Rows are one point carried round by a steady rotation, each followed by how many ticks it has turned.
The counts run from 0 to 904.
-2,-19,-8,1,-26,12,15,-32,6,10,11,10,30,44,-6,-1,3,34,-11,-18,10,30,-15,-16,-3,-7,-2,-4,1,23,-9,-24,-8,-18,-17,23,-13,-11,21,24,2,-3,9,-9 | 618
20,13,-35,-11,-32,-14,11,-21,15,14,-8,-12,36,40,5,-23,-5,3,-30,17,18,7,-5,14,26,-10,1,-19,21,-9,-4,-15,9,5,6,17,-2,-11,2,-5,7,20,8,19 | 847
4,-5,-25,5,-11,15,-41,-25,15,22,-9,-5,-13,-19,10,-11,4,-5,-39,-12,23,23,-8,1,-19,-5,-29,-12,1,-6,-18,4,2,6,-7,14,6,2,14,-2,-30,-20,35,15 | 868
-9,-1,4,-15,-12,12,22,9,1,-20,-8,-20,30,27,-12,-6,17,8,-28,-30,12,-7,0,4,-1,4,-6,8,-8,26,26,-28,11,4,-27,31,-6,9,-4,46,3,-13,-19,38 | 265
8,30,-5,-12,10,-18,-18,20,10,2,-16,-18,10,-5,19,-18,4,-35,-14,1,0,-10,-5,14,8,-7,25,-28,8,-23,-27,16,13,14,9,9,2,2,-11,10,13,-39,-11,34 | 889
37,3,11,4,-11,-13,14,23,2,-20,-33,-4,30,20,11,-3,2,-5,-2,-4,-2,-13,-9,14,11,24,-8,-24,-9,-6,30,7,26,21,-29,8,22,-7,-8,-23,8,2,-20,18 | 89
18,-32,-23,16,-14,14,10,-26,6,9,-33,14,-16,-4,-1,22,-17,22,12,-37,-2,10,-29,-20,7,-8,-10,-5,-3,43,-9,-13,-15,2,-4,-12,10,8,3,-10,4,-14,-13,-13 | 422
22,-30,-1,10,-30,8,21,-26,4,-4,-27,15,14,29,3,11,28,22,-4,-23,-9,1,-3,-1,13,5,4,-23,-20,39,-18,-19,2,8,18,3,2,10,6,-6,-23,4,6,7 | 837
11,-46,-3,10,-9,12,3,-22,8,6,31,8,18,4,-8,-13,-22,-1,0,-41,-7,-11,-4,5,16,-14,-15,28,10,20,7,-34,11,-6,-24,11,-20,-2,27,25,-4,11,0,32 | 49
16,6,-15,7,-5,12,24,-13,0,14,-37,-7,-13,4,14,27,6,-3,-13,-26,3,9,-32,-7,-20,11,3,-33,-18,3,15,-4,1,3,9,23,31,6,-17,-29,14,-32,-21,13 | 650
11,-10,-13,-10,19,32,-4,-29,0,18,-7,-20,11,21,24,-27,5,-2,1,9,26,-3,-21,-9,11,4,-31,15,23,-23,-24,10,14,21,-21,-7,-7,-23,0,-29,-1,-1,17,9 | 311
6,1,9,5,-32,-16,-22,0,4,-8,13,-2,-4,20,-1,27,-10,17,-33,-19,-1,14,13,-6,5,-15,8,0,12,45,22,-2,-10,-20,-47,4,-22,9,6,32,13,4,4,-3 | 594
4,-22,-3,25,-31,29,-5,-19,-23,10,-18,-27,8,9,23,-21,-6,6,8,1,6,-4,-10,11,24,32,-10,-2,-1,11,-9,8,10,-11,-4,2,3,8,21,-51,-27,-1,15,-8 | 110
12,16,-10,-10,17,21,13,14,11,16,-1,-33,23,38,36,-17,11,-13,-3,20,20,-6,-5,20,5,10,-8,-12,15,-25,23,3,0,13,-37,-12,4,-21,-3,-2,11,-6,0,19 | 315
0,-18,8,-27,7,1,-8,9,36,-1,-6,-2,4,25,10,28,8,31,-13,-15,2,3,8,12,15,-13,5,0,9,24,-37,-14,-10,6,-25,-34,-20,-9,-11,33,-8,-3,13,-9 | 178
17,-18,31,-13,-31,-5,-36,-17,4,-1,-19,5,17,-1,16,29,20,-16,-15,-15,-7,-22,8,14,6,36,-13,-1,-9,11,3,12,-11,20,-20,-12,15,17,-23,-19,-22,-6,14,11 | 508
11,4,-11,-1,-10,6,-27,-1,6,-4,-49,-10,9,-8,-7,-6,19,0,-26,-1,8,22,-2,-7,-10,10,10,-32,-19,24,-24,1,3,15,-5,15,13,34,-4,0,1,-40,0,29 | 661
27,-3,3,22,-40,-4,-31,1,20,9,-16,9,11,-7,-3,2,-16,8,-26,-17,2,25,-2,-18,5,-12,-12,-12,-11,31,-9,-21,-11,-8,-32,-18,13,-2,31,10,9,22,13,-10 | 416
-3,-32,18,11,-11,-1,-31,19,-9,-7,2,-15,1,11,23,25,-2,27,23,-7,-10,2,26,32,33,17,20,-4,-14,5,-26,2,20,-12,-8,-12,-14,9,-8,15,-18,-27,15,-4 | 355
9,-38,22,12,-13,5,-21,-15,-8,0,-9,6,-2,-7,8,-7,11,-11,2,-37,-19,-10,-2,-12,-11,11,5,-14,-23,12,-9,-9,7,13,14,29,11,35,8,-23,-13,-32,-1,41 | 471
-5,-23,27,-8,7,24,7,-1,-11,-20,-14,-9,4,0,12,-26,12,4,-16,-15,5,-21,-13,-8,16,13,1,29,10,-12,-36,-5,19,12,11,8,5,-2,-4,-43,-1,12,-3,38 | 488
-11,24,-8,29,-50,7,-9,11,-11,4,8,-14,10,-28,-11,20,-37,-21,-27,-2,-19,0,7,0,26,-4,27,-7,8,-8,4,-5,-6,-22,13,8,16,-7,3,9,33,-6,-20,13 | 22
17,9,4,12,-9,4,-3,25,4,-20,-22,-8,34,-4,15,23,-12,-16,33,3,-23,-22,-1,-2,36,3,12,-25,2,-6,4,15,4,16,7,-32,14,-21,-4,4,20,-20,-10,-15 | 749
-17,13,-6,17,-13,41,18,23,-21,28,-1,-41,-2,22,50,20,1,-4,-1,8,-2,-15,-13,25,15,34,27,-7,3,-5,6,12,-9,-18,-14,0,6,-4,-5,-5,3,-14,-12,-11 | 339
24,-2,11,-1,-23,-37,0,20,3,-40,-21,0,29,3,-2,-16,-6,-11,-11,-8,-11,-23,10,-4,27,-3,-5,-1,-3,-7,13,-8,40,8,5,16,-1,11,-4,-8,15,5,-13,49 | 267
-8,-34,-6,18,-9,18,17,19,6,-18,20,0,31,-4,-22,-23,-22,14,2,-27,-8,-13,7,24,40,-16,22,13,10,9,-12,-35,19,-12,-4,6,-9,-12,9,15,9,12,-14,26 | 36
-9,-39,15,15,-8,20,-25,-4,-14,7,11,-20,-27,21,36,4,2,24,4,-11,10,14,0,18,9,22,-8,14,-6,-23,-25,9,19,-16,-11,13,-3,6,10,-25,-22,-7,24,-1 | 135
23,-7,8,21,-41,6,-8,18,11,8,-20,16,4,1,2,31,-14,10,-9,-28,-14,26,-10,-9,1,4,-8,-24,-28,30,10,-21,-12,-6,-15,-9,26,6,17,9,14,4,-8,-7 | 417
12,-26,-15,-3,-10,21,-13,-20,14,16,13,-19,41,21,24,-8,-2,-2,25,17,9,-11,16,23,29,11,-16,5,25,-14,-22,-5,-2,6,-12,-18,-11,-8,-1,14,-20,-13,21,-2 | 531
24,-4,19,-8,1,1,3,15,8,1,-12,-1,15,-9,27,23,-7,-23,26,-15,-26,-41,-17,5,25,6,5,-7,15,-10,8,15,-8,19,0,-40,20,-23,-12,-26,20,-8,-14,-11 | 737
39,-10,-3,-10,4,-7,30,-23,-1,0,-17,2,38,25,9,-17,-5,-16,24,2,0,-30,-31,-14,7,1,-12,8,14,9,0,-4,19,23,0,7,-9,-16,3,-2,9,-6,-24,29 | 78
-19,10,-11,0,-4,19,13,29,-12,2,14,-39,-2,25,40,-1,-6,11,-1,10,6,-14,6,26,39,-3,25,-1,21,-18,-3,2,18,-14,1,-2,-16,-21,-4,31,8,-8,1,-2 | 352
5,-22,9,-14,4,-10,-15,5,-5,7,-19,-6,-21,-17,22,4,-23,-11,12,-32,-14,-25,-15,18,22,6,8,23,5,-13,-43,5,19,5,8,-18,2,7,-20,-28,0,-11,-10,33 | 903
11,-15,8,-2,-9,6,21,-18,10,-20,-24,23,4,29,-7,20,2,41,-3,-35,4,25,-38,-11,-18,-5,-4,-19,-11,-2,8,2,13,1,-7,34,19,-15,-16,-19,19,-24,-13,-10 | 625
27,-19,12,-19,-23,-9,-36,-20,18,8,-8,-5,28,1,23,-1,12,-17,-16,0,5,-20,15,12,21,25,-14,8,16,14,-4,3,-12,21,-30,-24,-7,21,-10,-13,-19,4,21,26 | 507
-2,-15,3,0,-19,11,-27,-30,-1,-12,2,1,24,3,-2,-35,16,-6,-35,-11,14,-13,-5,-10,13,1,-19,5,27,2,6,8,-5,14,-11,13,0,0,28,-40,-15,14,33,13 | 287
19,-23,-23,-5,-13,-25,10,-31,6,-10,-2,17,19,23,-3,-4,3,15,9,-11,-16,-5,-10,-19,20,-41,10,-16,19,38,-3,-12,2,2,23,-6,-32,-11,15,13,0,-1,12,-4 | 610
1,1,-9,27,-51,15,8,22,4,-9,-18,-11,28,13,-10,5,-9,16,-6,-21,0,27,3,8,0,11,1,-26,-36,-6,13,-24,20,-12,-8,32,30,16,7,19,13,-19,-17,11 | 442
3,6,-42,-3,-2,1,3,-18,1,-12,-2,2,20,-25,-25,-3,-32,-9,0,-10,-5,-18,-8,-9,29,-35,27,1,46,8,-8,-2,10,3,14,2,-21,0,-17,18,35,-28,-20,17 | 29
12,-16,-20,-9,1,-7,-8,-8,9,18,15,-16,9,10,15,-39,0,-29,-18,-8,-10,-25,8,-9,10,-18,10,-16,17,9,7,-20,10,15,23,11,-17,23,28,-3,-1,-12,5,59 | 469
11,-11,-27,5,0,8,26,3,17,-8,-10,14,17,-8,-3,11,-16,12,23,-27,-16,-12,-24,9,28,-32,24,-29,8,-9,-10,-12,4,8,38,-15,9,-24,-8,-10,17,-24,-11,-25 | 206
